rotation ticks, each row followed by its count of ticks
The counts run from 0 to 279.
[110 128 132 150 117 120 125 152 120 119 131 158  93 115 105  57 122 162
 142 113 151 176 172 134 148 157 119 140 105 135  93 133 106 148 166 118
 107 191 156] : 134
[ 94 117 141 102 154 123 115 134 155 138 128 124  98 108 122  94 136 161
 153 128 136 157  80 154  41  92 111 127  98 119 136 117 120 141 149  97
 108 180 138] : 40
[125 145 104  99 139 115  78 114 144 163 149 155 136 101  76 103 117 149
 143  97 143 143 157 146 135 111 102 139 145 148 126  59 130 183 143 131
 138 175 127] : 173
[128  98 142 136 123 128 103 139 142 141 137 110  98 138 151 157 112 143
 146 143 129 150  83 165  81  84 112 118 102 112  93  86 122 127 169  56
 130 161 145] : 245
[121 114 157 135 101 119  86 149 183 143 105 163  90  91 155  87 118 110
 130 108 117 135  98 154 100 106 111 133 136 151 101 112 131 153 169  98
  94 183 144] : 97
[135 135 153 105 121 142  83 102 109 152 155 117 103 112  97 143 104 141
 151 136 132 146 105 189  73 106 102  84 116 111 145 112 120 167 133 131
  92 173 143] : 265
[108 140 166 116 107 123  88 122 176 133 107 144  84  99 120  98 124 107
 153 112 122 139 126 185  93 107 109 110 142 159 125 106 132 156 117 121
  94 190 148] : 107
[147 145 172 135  79 111  79 119 112 113 134 117  90 112 116 109 101 113
 104 138 131 154 146 174 136 160 106 131 117 131  75 131 132 151 169 137
 129 182 160] : 112
[116 106 140  99 157  91  96 135 113 123 151  98 111 121 125 114 127 143
 128 152 138 175  99 155  87  99  92 156  96  85  77 111 117 133 177 106
 120 160 147] : 32
[116 116 148 177  97 104 103 151 155 131 131 172 113 124 126  92 113 138
 129 140 110 127 105 136 103  54 112 122 103 150 104 109 123 174 154 113
 103 177 127] : 85
[128 112 138 107 118  90  90 155  86 135 134 145 131 134 109  68 158 120
 121 146 126 142  84 154 143 125 101 116 120 113  92 105 110 185 120  96
  92 167 116] : 80
[138 151 163 110 118 139 112 128 132 150 154 146  96 125 102 102 131  94
 124 130 177 133  65 177  96 114  98 109 100 115 129 103 148 174 140 141
  76 138 121] : 60
[149 115 134  91 155 126 134 132 116 150 132 144 100 120  97 112 128 135
 174  84 169 171  99 181 160 102  83 114 113 102 106  98 160 152 116  87
 123 160 112] : 1
[169 145 147 128 116 140 101 124  84 148 181 142 128 158  86 135 116 131
 138 142 180 165  99 159 160 132 107 108 121  99 120  67 131 165 139 109
 141 160 124] : 217
[129 148 118 107 154  95 112 120 122 137 150 141 133 104  68 104 121 155
 121  95 145 143 162 144 107 125  88 158 106 140  82  90 132 168 151 108
 174 169 118] : 182
[142 163 121 145 121 125 149 112 153 162 122 158  98 138 121 110 122 143
 162 111 179 204 128 147 111 119  92 125 102  93 138 109 132 123 143 121
 145 201 122] : 212
[153 159 162 113 153 122 124 120 125 131 154 131 123 127  86 128 119 107
 141 112 209 169 100 177 128 152  93 137 104 105 104  78 154 139 137  95
 146 150 114] : 205
[152 165 123 150 106 145 145 115 144 167 124 167  93 132 117 118 114 150
 160 109 171 182 124 140  99 118 105 118 105 111 145 104 127 136 152 118
 147 207 121] : 211
[105 142 133  96 170 126  97 127 146 141 150 134 132 115  78 102 143 160
 146 117 143 145 121 149  82 130 116 135 135 152 134  50 113 161 123  69
 145 165 133] : 185
[120 123 136 129 107 156 109 126 104 151 166 149  93 131  78 103 122 175
 133 135 120 139 113 148  69 102 118  84  93 126 145 127 110 172 148 131
  94 174 147] : 277
[124 106 107 108 111 125 115 112 154 156 150 132  76 142 130 113 130 150
 134 132 123 187 104 128 118  68  96 135 109  96 100  85 129 121 190 131
 142 177 153] : 19
[168 151 147 140 118 149 109 123  94 151 186 157 129 152  85 148 100 141
 135 125 175 149 105 156 143 114 100 106 107 107 118  65 140 165 142 125
 138 162 115] : 218
[134 150  97 120 109 123 127 133 151 152  91 120  70 138 134  90 152 112
 141 116 152 177 161 167 161 140 110 141 107 139 106  87 121 153 174  73
 122 166 128] : 156
[119 120 128 136 105 140 117 122 116 156 159 157  90 119  93  89 116 174
 137 124 126 153 119 137  71  98 110  91  95 112 145 137 111 158 160 142
  79 188 150] : 278
[117 139 163 145 146 137 103 168 122 101 148 137 107 137  86 106 125 132
 141 133 164 126 145 177 138 130 126 125 103 163 105  75 115 183 138  78
  78 128 133] : 139
[160 125 116 142 104 133 148 117 132 164 131 129  77 136 138 138 104 138
 153 108 141 175 125 155 136  69  88 139  88  99 102 107 146 136 185 121
 150 175 128] : 8
[157 126 139 138 109 173 105 130 122 155 149 128  89 142 137 155 101 148
 164 132 146 156  93 159 142  85 121 116 116 116 148  68 139 161 175  87
 115 153 140] : 5
[134 143 145 147 145 102 126 126 141 104 144 127 122 109  96 102  99 167
 138 118 164 178 139 140 105 130 112 168  88 127  84 107 140 133 180  90
 185 173 138] : 191
[118 103 155 135  95 130  85 144 173 139 119 171  88  96 141  79 119 134
 135 110 112 125  90 148 112  98 124 120 137 163 112 109 134 159 158  96
 109 189 147] : 96
[120 134 155 116 116  98  93 135 116 127 152 144 121 142  93  83 146 102
 136 154 158 152  77 170 130  95  97 107 115 100 116  97 133 185 107 138
  76 149 120] : 70
[154 140 138 153 118 147  98 141 138 127 127 144 105 112 105 125  87 139
 150 112 171 123 147 173 159 105 130 131 109 161 131  85 148 203 166  97
 101 138 123] : 151
[147 116 142 121 128 170  97 135 123 144 145 125  93 144 125 145 115 145
 173 129 152 154  73 174 145  91 121 104 121 113 151  56 141 154 148  74
 109 146 137] : 4
[142 171 150 149 143 149 120 126 136 127 124 126 118 116 106 141 108 170
 165 129 163 152 123 171  68 124 123 126  98 139 166  89 125 161 142  70
 147 181 117] : 198
[140 126 169 127  96  94  90 133 114 104 110 101  91 119 127 110 132 100
 110 142 113 140 119 190 128 135 111 132 105 141  60 129 130 165 155  83
 136 165 142] : 101
[168 125 136 146 101 163 116 132 121 157 140 134  83 139 150 157  95 153
 155 126 148 157 106 155 133  79 109 118 105 107 138  81 138 154 191  97
 117 168 139] : 6
[122 106 142 104 131 124  98 140 125 129 132  99 101 111 134  90 128 160
 143 150 138 182  72 155  76 132 126 137  96  96 125 131 116 133 176  82
 115 179 151] : 42
[143 147 115 121 114 122  84 114 130 113 134 126 118 121  76 121 102 140
 158 111 147 155 156 177 178  93 126 127 131 155 127  81 148 203 137 108
 145 145 126] : 161
[137 161 148 155 132 138 123 121 142 120 125 127 110 125 107 132 104 178
 172 129 157 176 123 160  76 122 135 125 105 135 156 105 132 150 146  77
 163 184 135] : 199
[121 125 126 114 139 109 110 156 125 106 105 125 101 125 106  73 141 125
 163 114 172 173 137 178 180 159 122 138 114 132  96 102 122 161 136  63
 106 149 129] : 147
[116 133 120 145 133 109 141 148 146 125  96 140  82 116 118  70 134 142
 161 104 166 176 168 167 147 130 109 146  94 142  88 125 119 150 150  83
 105 175 128] : 145
[129 103 142  95 141 110  96 132  77 118 171  99 119 127 100 122 123 153
 109 149 125 151  95 153  96 115 108 133  86 102  79 112 126 162 173  94
 142 147 144] : 34
